Where one turn sends some rows of the set: a few examples, then the rows asked:
q59: [ 15.9  22.2  24.3  16.7 -35.2 -14.7   2.9   3.7   8.0  30.1 -13.1   1.0
 -16.2  34.1 -16.5]
q614: [ 27.3 -29.9   4.3 -24.8 -29.4  -7.3   9.9 -28.6 -24.2 -24.6   9.9 -10.4
   5.7   0.0   5.1]
q516: [-28.2   1.2 -12.7  11.9  24.3   1.2   6.7  -8.0  39.9   7.7   7.1   4.9
  27.0  -3.6  12.2]
q941: [ 3.7  4.7  0.9  9.1 59.9  6.6  5.9 20.7 26.3  5.1 24.3 -0.2 13.9 -3.4
 -2.9]
q821: [ 14.5   3.5  40.0  20.2 -33.7  -7.7   5.0  10.9  -4.0  17.1   9.1   0.6
 -24.0  40.5 -18.5]
q786: [  5.9 -46.5  20.3 -19.2  -1.7  -6.8 -16.9 -12.5 -30.1 -15.6 -15.0 -19.4
  -8.7  20.5  -5.7]
q106: [ 25.8 -38.2   8.5 -18.8 -29.8   4.0   3.4 -23.4 -27.9 -17.2   6.7   0.3
  10.4  10.5   6.1]
q284: [  5.4   8.7   2.7  11.8  66.0  -2.4   6.4  13.1  13.3   1.9  20.0   1.1
  -3.7 -10.9  -5.3]
q596: [-39.1   2.4  -9.6   1.4  13.8  -8.4   0.1  -4.2  37.8  15.7   2.8  -3.5
  33.5  -2.8  -5.0]
q369: [  4.6  12.6  41.3  13.2 -35.9 -19.9  10.6   8.7   9.9  12.5  -2.2   0.1
 -23.3  34.2 -22.5]
q684: [  8.8  14.8  24.8  15.0 -22.9 -15.1  27.0  18.4   0.2  23.8   4.1  -5.6
 -35.3  33.1  -4.8]
q411: [ 14.1  34.6  41.6   4.5  -8.9  19.7   4.9  12.7  -3.2  -1.5 -24.7   1.6
 -19.9  11.5 -33.7]
q576: [  3.3   8.4  26.9  16.1 -41.6 -16.9   9.1  11.8  -1.8  30.9  -6.5  -5.8
 -25.8  22.7 -19.2]
q566: [  1.0 -44.9  17.4 -23.5   8.7 -10.2  -8.1  -9.9 -25.5  -7.6 -26.3 -11.4
 -23.9   2.6   2.5]
q599: [ 25.8 -28.2  -3.9 -35.6 -18.3   3.8   6.8 -28.4 -25.1 -22.4   5.9  -6.4
   0.6 -17.6  -1.9]
q833: [ -1.2 -39.5   9.9 -35.6   3.3  -4.2  -3.4   5.2 -21.8  -9.7 -30.7 -27.8
  -6.0  15.5   8.4]
q243: [  5.0 -46.5  13.8 -41.6   7.8 -18.8  -7.1 -10.6 -13.2  -8.9  -7.9 -17.6
 -18.7  -0.4  -4.4]
q697: [ -7.3  17.6 -13.5   2.8  16.8  20.8  -2.7   6.1  16.3  -4.7   2.6 -14.6
  50.1 -17.2 -23.3]
q832: [ -6.2  11.2 -20.3  13.0  18.9  15.2  -6.0  16.3  21.2  -4.3  12.1 -26.5
  35.8 -17.6 -29.9]
q198: [ 19.0  22.1  42.7  21.0 -15.0  25.2   3.1   1.6 -16.5 -10.8 -16.0   8.1
 -18.8  28.4 -17.3]
q751: [ 24.0  35.4  29.0  11.8  -8.8  25.0  20.9  19.4 -21.4  -9.3 -20.8  -2.1
 -25.8  18.7 -11.3]
q541: [-38.8   0.8  -8.8   5.0  19.8  -1.0  10.2  -3.4  42.6   2.3   6.6  13.6
  25.5  -4.3   1.4]
q540: [ -4.7   6.6 -13.6   4.9  21.6  12.2  -2.6  12.8  20.3  -2.0  -4.9 -22.6
  50.7 -26.2 -19.7]
q729: [ 17.7  25.0  42.3   7.6 -18.0  24.5  11.2  16.0 -20.8  -1.5 -30.9  13.8
  -9.9  10.3 -19.7]
q817: [  0.3   9.7 -19.6  14.0  29.5  20.3  -9.9  10.8  19.2  -1.0  11.0 -24.8
  38.4 -12.1 -19.3]
q407: [  9.1   5.6   5.7  16.6  59.6  -5.4  11.6  18.8  21.9   7.2  18.5   5.8
  -4.2 -19.0  -2.5]
q217: [ -4.8  17.7 -26.9  31.2  27.0   8.3   3.0 -17.7  18.9  -1.0  28.9  -9.7
   1.5 -16.1  -3.5]
q213: [ 35.3 -31.6   2.0 -18.9 -30.3   0.6  13.7 -15.2 -34.9  -9.5   9.5  -3.2
   0.9 -10.1   1.1]
q967: [ 21.0 -37.4   7.0 -27.0  15.2 -17.3 -17.0 -16.2 -22.0  -4.3 -20.9  -9.4
 -20.1   8.3   8.6]
q171: [  6.3  17.6 -22.1  26.9  28.8  -3.5  11.0 -15.4  10.8   3.5  40.3  -1.7
  -6.6 -21.4  -3.1]
q885: [  7.2  19.1 -22.1  36.8  27.5  -2.7  13.3  -9.4  13.4   2.3  29.3  -5.4
  -6.7 -31.4  -7.9]
q161: [ 25.6  34.3  32.6   6.9 -14.5  19.9  -0.1  10.8  -6.5   7.2 -31.2  11.8
  -5.1  26.9 -21.4]
q467: [  6.5  23.3  33.3  10.0 -38.5 -10.4  13.8   7.2  13.0  22.5   3.1   3.2
 -22.3  18.2 -23.7]
q238: [  3.9  -2.5  -1.8   7.4  54.5  -0.6  11.4  22.1  24.0  -1.0  29.3   6.6
  10.9 -10.0  -6.1]
q167: [-34.2  -4.8 -13.3   4.6  10.8  -9.8   4.9  -6.2  35.4  12.0  -5.5   2.4
  29.5 -17.8   1.3]
q685: [ 45.4 -25.9  -7.8 -25.0 -16.3  -4.4  -0.3 -26.6 -30.3  -9.9   3.2  -1.2
   3.2  -2.1  10.9]
q39: [ 22.4  32.6  43.5  14.0 -20.8  16.4  10.3   7.8  -7.6 -16.2 -19.6   2.5
  -9.3  18.6 -28.2]
q396: [ 15.5 -25.5  -8.1 -24.8 -36.1   4.0  22.7 -15.5 -27.8 -12.5  -2.8 -13.9
  15.0   0.8  13.4]
q44: [ 10.7 -42.3  23.6 -31.3   9.2 -13.8  -9.8 -10.2 -21.5 -22.5 -17.2 -17.1
 -13.8   8.3  -3.4]
q959: [-10.6  13.8 -29.1  33.1  25.9   4.3   6.4 -19.2  18.0 -13.2  27.1  -5.9
 -10.1 -21.8  -6.1]

q959 -> q541
q685 -> q59
Now these:
q106 -> q821
q729 -> q213
q596 -> q284
q39 -> q614
q817 -> q217
q833 -> q751
q885 -> q167
q243 -> q411

